In the data rows, zero lies at 4.5, halfway between 4 and 5.
Here are some points, one per row:
tensor([5., 6., 2., 5., 5., 5., 4., 4., 5., 3., 3., 6., 3., 5., 3., 3.,
        5., 2., 4., 5., 2., 5., 5., 5., 4., 4., 5., 5., 2., 3., 6., 5.,
        4., 4., 4., 4., 4., 5., 3., 7., 5.])
tensor([4., 4., 3., 5., 5., 5., 7., 5., 6., 7., 6., 3., 7., 4., 6., 5.,
        5., 5., 5., 4., 4., 4., 5., 4., 4., 7., 5., 3., 8., 8., 4., 7.,
        5., 2., 3., 8., 3., 5., 5., 7., 3.])
tensor([6., 5., 7., 2., 6., 4., 3., 5., 4., 4., 4., 9., 5., 7., 5., 5.,
        5., 2., 7., 5., 2., 4., 4., 5., 3., 3., 5., 5., 3., 1., 4., 0.,
        6., 7., 3., 5., 6., 7., 5., 4., 6.])
tensor([5., 5., 0., 2., 6., 5., 4., 8., 7., 5., 3., 6., 6., 6., 5., 4.,
        5., 3., 6., 3., 0., 3., 4., 4., 2., 5., 4., 2., 5., 4., 4., 4.,
        5., 1., 2., 8., 3., 8., 4., 6., 5.])
tensor([5., 2., 9., 3., 2., 5., 3., 3., 1., 6., 4., 7., 3., 5., 5., 6.,
        4., 3., 7., 3., 3., 3., 4., 3., 3., 2., 4., 6., 2., 1., 3., 2.,
        5., 6., 6., 4., 9., 5., 7., 0., 7.])
tensor([4., 6., 1., 7., 4., 5., 6., 2., 3., 1., 3., 2., 3., 3., 2., 4.,
        5., 4., 1., 5., 4., 6., 3., 3., 6., 5., 4., 5., 2., 5., 6., 9.,
        3., 3., 5., 3., 3., 2., 3., 5., 3.])
tensor([3., 2., 9., 6., 2., 5., 5., 4., 4., 7., 6., 3., 2., 2., 3., 4.,
        3., 3., 4., 4., 4., 4., 5., 5., 5., 6., 4., 4., 4., 4., 3., 6.,
        3., 6., 8., 4., 5., 2., 3., 3., 5.])
tensor([5., 5., 8., 4., 4., 4., 3., 4., 5., 2., 2., 7., 6., 6., 3., 2.,
        3., 8., 5., 5., 8., 4., 6., 3., 4., 4., 4., 4., 5., 1., 4., 2.,
        4., 5., 6., 5., 3., 5., 6., 5., 6.])
tensor([6., 4., 3., 3., 8., 4., 6., 6., 3., 2., 3., 8., 6., 9., 7., 4.,
        2., 7., 9., 1., 5., 3., 5., 4., 4., 3., 5., 5., 3., 1., 5., 1.,
        5., 8., 1., 6., 7., 5., 7., 2., 4.])
tensor([4., 4., 6., 6., 3., 5., 5., 4., 5., 5., 6., 1., 2., 2., 3., 6.,
        5., 4., 3., 5., 7., 7., 4., 6., 7., 5., 6., 6., 5., 6., 5., 5.,
        5., 7., 6., 1., 5., 3., 2., 4., 5.])
tensor([6., 6., 4., 4., 3., 5., 4., 3., 2., 3., 2., 7., 4., 5., 3., 3.,
        5., 3., 4., 4., 0., 3., 4., 3., 3., 3., 4., 4., 1., 2., 6., 4.,
        4., 4., 3., 3., 5., 4., 5., 4., 5.])
tensor([3., 2., 9., 5., 4., 5., 3., 3., 1., 7., 5., 4., 5., 4., 5., 5.,
        3., 4., 6., 3., 4., 3., 3., 2., 3., 4., 2., 3., 4., 4., 5., 4.,
        4., 4., 6., 6., 5., 7., 5., 2., 6.])
tensor([4., 4., 6., 4., 3., 6., 3., 3., 4., 5., 6., 5., 4., 4., 5., 6.,
        6., 5., 4., 5., 6., 4., 5., 4., 4., 3., 5., 5., 5., 5., 5., 5.,
        5., 6., 5., 1., 7., 5., 5., 2., 5.])
tensor([4., 5., 2., 5., 5., 5., 5., 6., 7., 7., 5., 5., 5., 3., 5., 5.,
        6., 3., 4., 5., 3., 5., 4., 4., 4., 5., 5., 3., 5., 7., 5., 7.,
        4., 2., 4., 6., 3., 7., 3., 8., 4.])
tensor([4., 5., 3., 6., 4., 3., 3., 3., 5., 0., 2., 3., 2., 5., 1., 3.,
        5., 3., 2., 5., 5., 6., 4., 6., 7., 4., 5., 6., 2., 3., 6., 6.,
        4., 4., 4., 2., 2., 2., 2., 5., 5.])
tensor([4., 7., 4., 4., 7., 4., 5., 6., 7., 4., 2., 8., 5., 6., 4., 3.,
        4., 2., 5., 5., 2., 5., 4., 4., 4., 4., 5., 3., 3., 4., 5., 3.,
        5., 3., 4., 7., 2., 6., 3., 7., 7.])
tensor([5., 5., 3., 5., 2., 5., 6., 4., 4., 6., 8., 2., 3., 2., 5., 8.,
        7., 3., 4., 5., 5., 6., 5., 7., 7., 6., 6., 9., 6., 9., 4., 6.,
        7., 6., 5., 2., 7., 1., 4., 4., 2.])
tensor([4., 2., 0., 4., 0., 8., 4., 5., 7., 8., 7., 1., 4., 0., 4., 5.,
        5., 6., 5., 3., 3., 5., 5., 4., 4., 6., 6., 4., 8., 7., 2., 4.,
        5., 0., 5., 4., 4., 5., 4., 5., 2.])
tensor([3., 5., 2., 6., 4., 3., 5., 2., 2., 2., 3., 2., 4., 4., 3., 4.,
        4., 3., 2., 6., 3., 5., 4., 4., 4., 4., 4., 5., 2., 5., 6., 8.,
        4., 3., 3., 3., 4., 2., 4., 5., 2.])
tensor([5., 4., 9., 5., 4., 4., 3., 6., 5., 3., 5., 6., 6., 6., 5., 3.,
        4., 8., 6., 4., 9., 4., 6., 4., 6., 4., 5., 4., 5., 2., 4., 2.,
        4., 7., 6., 5., 5., 5., 6., 4., 5.])
tensor([5., 7., 2., 4., 3., 4., 2., 5., 9., 1., 5., 3., 7., 4., 6., 4.,
        4., 9., 3., 5., 9., 6., 7., 4., 6., 4., 4., 1., 9., 4., 3., 4.,
        3., 2., 6., 1., 3., 5., 5., 6., 4.])
tensor([4., 6., 4., 7., 4., 5., 5., 3., 5., 3., 5., 1., 4., 4., 3., 3.,
        5., 7., 2., 6., 9., 5., 5., 4., 7., 5., 3., 4., 5., 5., 6., 9.,
        3., 5., 7., 3., 3., 3., 4., 5., 4.])
tensor([5., 5., 1., 4., 6., 5., 6., 7., 7., 7., 4., 5., 6., 4., 5., 5.,
        5., 4., 4., 5., 1., 4., 4., 5., 3., 5., 5., 4., 6., 7., 4., 5.,
        5., 2., 3., 7., 4., 7., 4., 7., 4.])
tensor([3., 2., 9., 6., 1., 5., 5., 4., 4., 7., 8., 1., 4., 1., 3., 7.,
        4., 6., 5., 5., 9., 5., 5., 5., 6., 7., 3., 5., 7., 6., 2., 6.,
        5., 5., 9., 6., 4., 3., 4., 3., 5.])
tensor([6., 5., 0., 2., 7., 5., 4., 6., 6., 4., 3., 8., 5., 6., 5., 4.,
        7., 3., 6., 4., 0., 4., 3., 5., 3., 3., 5., 5., 4., 3., 6., 4.,
        6., 4., 1., 6., 6., 7., 6., 6., 5.])
tensor([5., 4., 3., 4., 7., 4., 8., 7., 6., 9., 4., 5., 6., 6., 6., 5.,
        3., 2., 7., 4., 2., 5., 4., 5., 3., 6., 3., 4., 7., 6., 3., 4.,
        6., 3., 4., 9., 3., 8., 4., 6., 5.])
tensor([4., 7., 0., 6., 4., 6., 5., 2., 3., 2., 5., 0., 3., 2., 2., 5.,
        7., 3., 1., 5., 1., 5., 3., 4., 6., 5., 5., 5., 3., 7., 8., 9.,
        4., 4., 3., 1., 7., 0., 4., 5., 1.])
tensor([3., 4., 3., 6., 8., 3., 5., 7., 4., 1., 2., 4., 4., 8., 3., 3.,
        3., 5., 6., 2., 5., 5., 3., 6., 7., 4., 6., 7., 1., 2., 4., 2.,
        4., 7., 4., 4., 4., 3., 3., 4., 4.])
tensor([7., 6., 0., 4., 4., 5., 6., 4., 4., 4., 3., 5., 4., 6., 5., 7.,
        4., 5., 5., 4., 4., 5., 4., 4., 5., 5., 5., 6., 5., 2., 3., 5.,
        5., 4., 4., 6., 6., 5., 7., 4., 4.])
tensor([4., 6., 7., 4., 9., 2., 5., 7., 9., 6., 5., 6., 6., 7., 5., 5.,
        5., 4., 4., 7., 5., 6., 5., 6., 5., 5., 4., 2., 6., 7., 3., 2.,
        6., 3., 6., 7., 1., 7., 3., 6., 9.])
tensor([6., 5., 4., 2., 6., 2., 5., 3., 0., 8., 6., 8., 6., 4., 8., 6.,
        3., 1., 5., 5., 0., 4., 4., 4., 0., 1., 6., 3., 2., 6., 5., 1.,
        6., 2., 0., 4., 6., 7., 5., 4., 4.])
tensor([4., 7., 3., 6., 5., 6., 4., 5., 8., 1., 4., 4., 5., 6., 3., 3.,
        4., 8., 4., 4., 9., 4., 5., 5., 7., 5., 4., 5., 5., 2., 6., 8.,
        3., 7., 5., 4., 5., 4., 5., 6., 3.])
tensor([4., 6., 5., 4., 5., 3., 4., 5., 5., 4., 3., 8., 7., 6., 5., 3.,
        4., 6., 5., 6., 5., 4., 5., 3., 3., 3., 5., 1., 4., 4., 5., 2.,
        4., 2., 3., 4., 2., 7., 4., 6., 7.])
tensor([6., 4., 8., 5., 4., 4., 5., 6., 7., 7., 7., 3., 2., 3., 3., 4.,
        4., 5., 3., 6., 4., 5., 6., 7., 5., 7., 4., 5., 6., 3., 0., 5.,
        4., 6., 8., 7., 4., 3., 4., 3., 5.])
tensor([4., 0., 9., 5., 5., 5., 4., 4., 0., 6., 5., 5., 4., 5., 5., 6.,
        4., 5., 6., 5., 8., 4., 4., 5., 7., 4., 3., 6., 5., 3., 7., 2.,
        4., 9., 7., 3., 8., 4., 5., 1., 8.])
tensor([5., 4., 9., 4., 4., 4., 3., 4., 4., 4., 3., 6., 2., 5., 4., 3.,
        3., 3., 5., 4., 3., 4., 6., 5., 4., 3., 4., 5., 2., 0., 3., 1.,
        3., 6., 6., 4., 5., 4., 4., 2., 7.])
tensor([3., 1., 4., 2., 8., 1., 8., 3., 1., 6., 6., 3., 5., 5., 8., 5.,
        4., 2., 5., 5., 7., 5., 3., 5., 4., 6., 3., 6., 5., 9., 7., 3.,
        6., 7., 4., 4., 5., 2., 6., 3., 1.])
tensor([4., 6., 2., 6., 2., 3., 3., 1., 5., 5., 8., 2., 8., 3., 7., 4.,
        5., 9., 2., 6., 9., 6., 6., 4., 4., 6., 5., 4., 7., 9., 5., 7.,
        4., 1., 5., 3., 5., 3., 8., 8., 0.])
Along one direction, these points spread out more than along any other. How far along it is each point below, from 0 to 99? The average is 50, and the first point in the table lies past the average. One standard deviation of the points above along it is 16.
tensor([4., 6., 1., 7., 4., 5., 6., 2., 3., 1., 3., 2., 3., 3., 2., 4.,
        5., 4., 1., 5., 4., 6., 3., 3., 6., 5., 4., 5., 2., 5., 6., 9.,
        3., 3., 5., 3., 3., 2., 3., 5., 3.]) 30
tensor([3., 1., 4., 2., 8., 1., 8., 3., 1., 6., 6., 3., 5., 5., 8., 5.,
        4., 2., 5., 5., 7., 5., 3., 5., 4., 6., 3., 6., 5., 9., 7., 3.,
        6., 7., 4., 4., 5., 2., 6., 3., 1.]) 46
tensor([4., 6., 2., 6., 2., 3., 3., 1., 5., 5., 8., 2., 8., 3., 7., 4.,
        5., 9., 2., 6., 9., 6., 6., 4., 4., 6., 5., 4., 7., 9., 5., 7.,
        4., 1., 5., 3., 5., 3., 8., 8., 0.]) 22
tensor([6., 6., 4., 4., 3., 5., 4., 3., 2., 3., 2., 7., 4., 5., 3., 3.,
        5., 3., 4., 4., 0., 3., 4., 3., 3., 3., 4., 4., 1., 2., 6., 4.,
        4., 4., 3., 3., 5., 4., 5., 4., 5.]) 62
tensor([4., 7., 4., 4., 7., 4., 5., 6., 7., 4., 2., 8., 5., 6., 4., 3.,
        4., 2., 5., 5., 2., 5., 4., 4., 4., 4., 5., 3., 3., 4., 5., 3.,
        5., 3., 4., 7., 2., 6., 3., 7., 7.]) 67
tensor([5., 2., 9., 3., 2., 5., 3., 3., 1., 6., 4., 7., 3., 5., 5., 6.,
        4., 3., 7., 3., 3., 3., 4., 3., 3., 2., 4., 6., 2., 1., 3., 2.,
        5., 6., 6., 4., 9., 5., 7., 0., 7.]) 68
tensor([5., 4., 9., 5., 4., 4., 3., 6., 5., 3., 5., 6., 6., 6., 5., 3.,
        4., 8., 6., 4., 9., 4., 6., 4., 6., 4., 5., 4., 5., 2., 4., 2.,
        4., 7., 6., 5., 5., 5., 6., 4., 5.]) 56
tensor([3., 2., 9., 6., 1., 5., 5., 4., 4., 7., 8., 1., 4., 1., 3., 7.,
        4., 6., 5., 5., 9., 5., 5., 5., 6., 7., 3., 5., 7., 6., 2., 6.,
        5., 5., 9., 6., 4., 3., 4., 3., 5.]) 28
tensor([5., 5., 0., 2., 6., 5., 4., 8., 7., 5., 3., 6., 6., 6., 5., 4.,
        5., 3., 6., 3., 0., 3., 4., 4., 2., 5., 4., 2., 5., 4., 4., 4.,
        5., 1., 2., 8., 3., 8., 4., 6., 5.]) 69
tensor([6., 4., 3., 3., 8., 4., 6., 6., 3., 2., 3., 8., 6., 9., 7., 4.,
        2., 7., 9., 1., 5., 3., 5., 4., 4., 3., 5., 5., 3., 1., 5., 1.,
        5., 8., 1., 6., 7., 5., 7., 2., 4.]) 77
tensor([4., 6., 4., 7., 4., 5., 5., 3., 5., 3., 5., 1., 4., 4., 3., 3.,
        5., 7., 2., 6., 9., 5., 5., 4., 7., 5., 3., 4., 5., 5., 6., 9.,
        3., 5., 7., 3., 3., 3., 4., 5., 4.]) 25
tensor([4., 4., 6., 6., 3., 5., 5., 4., 5., 5., 6., 1., 2., 2., 3., 6.,
        5., 4., 3., 5., 7., 7., 4., 6., 7., 5., 6., 6., 5., 6., 5., 5.,
        5., 7., 6., 1., 5., 3., 2., 4., 5.]) 30
tensor([4., 7., 3., 6., 5., 6., 4., 5., 8., 1., 4., 4., 5., 6., 3., 3.,
        4., 8., 4., 4., 9., 4., 5., 5., 7., 5., 4., 5., 5., 2., 6., 8.,
        3., 7., 5., 4., 5., 4., 5., 6., 3.]) 38
